Each path below is one point turned by a fixed rotation once a step. After each direction that follows a path, write how fast that rotation turns it, in deg/step (0 if it stays still).
Each turn is a multiple of 5 degrees from 10 to 175, or 0.
Each row of a path follows its step; steps can be skipped.
path 1
step 0: 1.245	-0.082	1.568	0.056	2.237	0.815	0.563	0.878	1.126	-0.291	-0.651	1.618	0.734	-0.581	1.620	1.117	1.610	1.300	-1.327	-0.195	1.253	1.519	-0.190	0.323	-1.425	-0.196	0.500	0.414	1.470	0.788	-2.683	-1.636	0.441	-1.247	-1.695	-4.162	-3.409	-0.036	1.156	-2.720	1.917	-1.409	-3.058	3.281	1.955	-2.764	-0.806	1.346	0.649	-1.658	0.168	-3.515	1.238	-0.624	-2.664	1.767	-0.588	-0.362	-0.294
step 1: 0.357	-0.755	-0.217	-0.335	0.599	0.546	1.651	2.505	-1.102	-0.622	0.025	2.314	-0.793	-1.556	-0.599	1.341	3.184	-2.047	-3.038	-0.977	-0.050	-0.033	-0.262	0.305	0.542	-0.181	-0.162	-0.655	2.041	-3.304	-0.081	0.042	0.936	-1.147	0.831	2.267	-1.051	-0.289	0.646	-0.448	-0.269	0.173	-5.685	3.264	0.083	-0.130	1.294	-2.107	-1.797	-3.560	-2.516	1.223	-0.250	0.725	-1.773	-1.432	1.256	-0.534	-0.838
step 2: 1.096	0.705	-3.814	2.770	0.088	0.962	-1.764	-0.878	2.870	-1.517	-0.639	-0.202	-0.211	0.756	-0.549	-0.594	-0.603	-0.220	-3.098	1.198	0.006	1.910	-2.214	-0.911	0.230	-0.699	-1.148	-1.916	2.360	-1.361	-1.246	1.346	2.712	-2.904	1.286	0.145	-1.071	-0.334	0.860	1.074	1.154	1.434	-2.907	-1.942	0.431	-0.298	-2.743	-2.024	-0.515	-0.579	-0.853	1.841	-0.167	-1.448	-3.391	2.254	-1.597	-1.586	-0.144
step 3: -1.487	0.089	2.469	1.641	1.733	-1.954	0.499	-1.820	0.683	0.324	-0.657	-1.317	-0.792	-1.709	-0.371	0.984	1.136	0.870	-3.026	0.927	1.464	1.481	-1.040	1.338	-3.376	0.573	-1.225	-2.609	0.456	-0.079	-0.806	-1.668	0.294	-2.238	0.112	-0.743	-3.846	0.581	3.715	-0.106	1.111	0.655	-1.140	2.103	1.934	-4.842	-1.600	-0.740	0.194	1.350	1.194	0.382	1.183	0.471	-0.562	1.652	1.414	0.148	-0.363
step 4: -1.156	-1.800	1.705	-0.127	0.825	0.483	2.956	1.459	0.274	-3.291	0.338	-0.364	-0.979	-0.166	0.017	-0.701	1.121	0.069	-1.729	-0.245	-0.230	0.435	0.351	-0.192	-0.840	-0.670	-0.003	-0.099	3.154	-0.184	-1.338	0.902	2.651	0.913	1.140	0.370	-4.945	0.116	1.734	1.055	0.829	-2.310	-4.624	0.842	-1.937	-1.309	2.067	-0.178	1.245	-1.566	0.215	-0.621	0.953	0.858	-2.110	-3.935	-1.314	0.904	-0.251
step 5: -0.164	3.650	-2.052	-0.598	-2.146	0.463	-0.882	0.451	2.115	0.273	-0.337	-0.358	0.497	-0.437	-2.889	-2.622	0.978	0.337	-3.859	0.069	-0.051	-1.110	-1.389	-2.649	1.556	-2.682	0.405	0.278	2.416	-0.118	-1.330	0.289	0.673	-0.195	1.101	0.837	-2.230	-1.464	2.898	-0.092	0.282	1.733	-2.414	0.762	1.450	0.963	1.146	-2.745	0.673	0.273	-1.622	2.047	0.886	0.446	-3.606	0.593	0.982	1.207	-1.888
step 8: -0.757	-1.110	1.145	-1.707	-2.353	1.263	-0.391	0.586	-0.803	1.633	-1.431	2.228	1.339	0.699	-3.511	-1.373	2.007	0.525	-2.050	0.270	0.949	0.655	0.363	-0.522	0.964	-1.848	2.405	-0.086	2.436	1.346	-0.972	-0.548	1.366	0.783	2.204	2.696	-2.633	1.937	-0.832	-0.332	0.068	-1.679	-3.742	-2.203	1.019	-0.708	-0.054	-2.337	2.099	-1.769	-0.602	1.095	-0.052	0.702	-4.166	1.320	1.322	-0.001	-0.150
step 9: -0.060	0.633	-0.185	0.672	-0.232	-1.683	-1.193	-0.953	4.201	-0.234	-3.102	1.928	-1.143	2.912	1.272	-0.438	0.357	2.236	-3.010	-1.170	-0.357	3.226	-1.386	1.097	0.953	0.470	-2.608	0.451	0.819	-0.205	-2.214	-1.085	1.076	0.731	0.985	2.010	-0.409	1.112	-0.039	-1.241	-0.297	1.559	-0.857	2.492	2.513	1.271	-2.495	-1.900	0.649	1.375	-0.694	-0.168	1.104	0.361	-3.926	-0.345	1.619	1.756	0.166
step 11: 0.311	2.709	1.616	0.455	-0.103	-0.515	-0.108	-0.411	2.658	1.226	-2.032	2.422	0.093	0.152	-0.499	0.662	0.179	0.691	-1.336	0.217	0.412	0.185	1.638	1.323	-1.012	-1.393	2.700	2.107	3.354	0.399	-1.517	-1.426	2.235	0.814	2.264	-1.763	-1.319	1.539	1.762	2.230	0.507	-0.982	-4.966	-2.579	0.160	-0.948	1.365	2.429	1.784	-2.453	0.115	0.245	-1.300	0.963	-1.995	0.770	0.360	-0.980	1.573
step 12: 1.013	-0.139	0.927	-2.017	-0.889	0.183	-0.347	-0.833	3.637	1.125	-2.124	1.695	-2.440	0.575	-1.772	0.936	1.082	-0.211	-1.371	0.908	-1.772	1.731	2.429	-0.924	-0.143	-0.435	-1.207	-1.699	-0.064	-0.089	-2.929	-0.717	0.034	-0.070	2.105	3.890	0.018	-0.229	0.904	0.603	-0.658	-1.099	-2.486	4.343	2.362	-0.352	1.883	0.760	-0.200	1.067	-1.242	0.798	-0.123	0.390	-3.764	2.392	0.432	0.242	-1.729
Speeds:
0.125	-0.011	0.120	0.446	-0.601	-0.320	0.812	-0.245	-1.019	0.600	0.125	-0.709	0.462	-0.224	0.586	-0.187	0.151	0.111	-0.241	0.230	0.058	-0.465	-0.002	-0.033	0.658	-0.289	-1.161	-0.661	-0.031	0.205	-0.594	-0.034	0.813	-0.003	-0.349	-0.009	-0.686	-0.427	0.536	0.000	-0.534	0.364	-0.240	-0.005	-0.119	0.041	-0.084	-0.059	-0.223	-0.409	-0.274	0.286	0.424	-0.233	0.384	0.295	-1.024	0.119	0.148
25
-1.025	-0.422	-0.140	0.346	0.555	0.328	-0.167	0.155	-0.012	-1.013	0.273	-0.157	0.501	-0.562	-0.117	0.059	0.269	-0.138	0.183	0.377	-0.036	0.105	-1.098	-0.374	0.113	-0.161	-0.016	-0.292	0.644	-0.195	0.862	-0.416	-0.082	-0.680	-0.473	-0.366	-0.666	-1.114	0.001	-0.035	0.321	0.470	-0.015	0.233	-0.317	-0.598	-0.038	-0.419	-0.281	-0.030	-0.401	-0.101	-0.103	-0.022	-0.190	-0.224	-0.053	-0.350	-0.722
20
-0.591	-0.003	-0.645	0.980	0.231	0.041	-0.875	-0.748	0.520	-0.009	0.453	-0.003	-0.059	0.324	0.323	-0.612	0.321	-0.041	0.249	-0.787	-0.212	-0.024	-0.222	0.195	-0.616	0.618	0.328	-0.760	-0.568	0.110	-0.542	0.125	0.447	-0.455	-0.587	-0.004	0.625	0.459	0.319	-0.324	-0.681	0.586	0.383	-0.225	0.332	0.262	0.283	-0.571	-0.302	0.025	0.201	0.650	0.312	-0.098	-0.190	-0.174	-0.206	0.051	-0.295
100
0.114	0.044	-0.458	-1.033	-0.322	-0.474	-0.335	-0.490	-0.133	0.493	0.377	-0.003	0.198	0.070	0.310	-0.632	0.149	-0.680	-0.833	-0.139	-0.001	-0.820	-0.086	-0.371	-0.016	0.283	-0.312	0.316	-0.448	-0.015	0.739	-1.017	-0.349	-0.908	0.477	-0.476	0.237	-0.009	0.478	0.080	-0.421	-0.288	-0.296	0.615	0.666	-0.398	0.024	0.277	-0.210	0.895	-0.188	-0.176	-0.106	0.114	-0.169	-0.215	-0.058	0.242	-0.158
160
-0.443	-0.700	-0.331	-0.648	-0.030	0.200	-0.062	-0.172	0.182	-0.356	0.417	0.415	0.160	0.589	-0.311	-0.563	-0.362	-0.284	0.589	0.934	-0.125	-0.168	-0.126	-0.273	0.107	-0.034	-0.376	-0.118	0.184	-0.461	-1.253	0.040	0.081	-0.386	0.297	-0.343	-0.143	0.305	0.011	-0.721	0.139	-1.210	0.180	-0.183	-0.309	0.242	-0.562	0.192	-0.429	-0.313	0.833	-0.268	-0.097	0.511	-0.110	0.286	-0.686	-0.221	-0.275
175
0.000	0.173	0.068	0.095	0.228	-0.360	0.503	-0.809	0.774	-0.281	-0.161	-0.680	-0.396	-0.419	-0.771	0.013	-0.416	-0.188	0.113	0.850	-0.234	-0.387	0.546	-0.550	0.172	0.169	0.445	0.049	0.063	0.631	-0.608	0.496	-0.056	-0.043	-0.170	-0.203	0.049	-0.605	0.928	0.892	0.085	-0.238	0.274	0.295	-0.259	0.069	1.039	-0.049	0.376	0.584	0.097	0.356	-0.183	0.399	0.297	-0.538	-0.127	0.369	-0.337
45
-0.373	0.532	0.588	-0.266	-0.173	-0.149	-0.611	0.861	0.290	0.350	0.743	0.285	0.173	-0.007	-0.039	0.074	0.278	0.352	-0.238	0.158	-0.076	-0.475	0.033	-0.520	-0.137	-0.751	0.206	-0.614	0.055	-0.956	-0.543	0.294	-0.491	0.255	-0.284	0.331	0.264	-0.136	0.688	0.042	0.088	0.458	0.897	1.117	0.184	-0.504	-0.216	-0.065	-0.015	-0.102	-0.107	0.240	-0.167	0.491	0.464	0.764	0.289	0.410	0.387
160
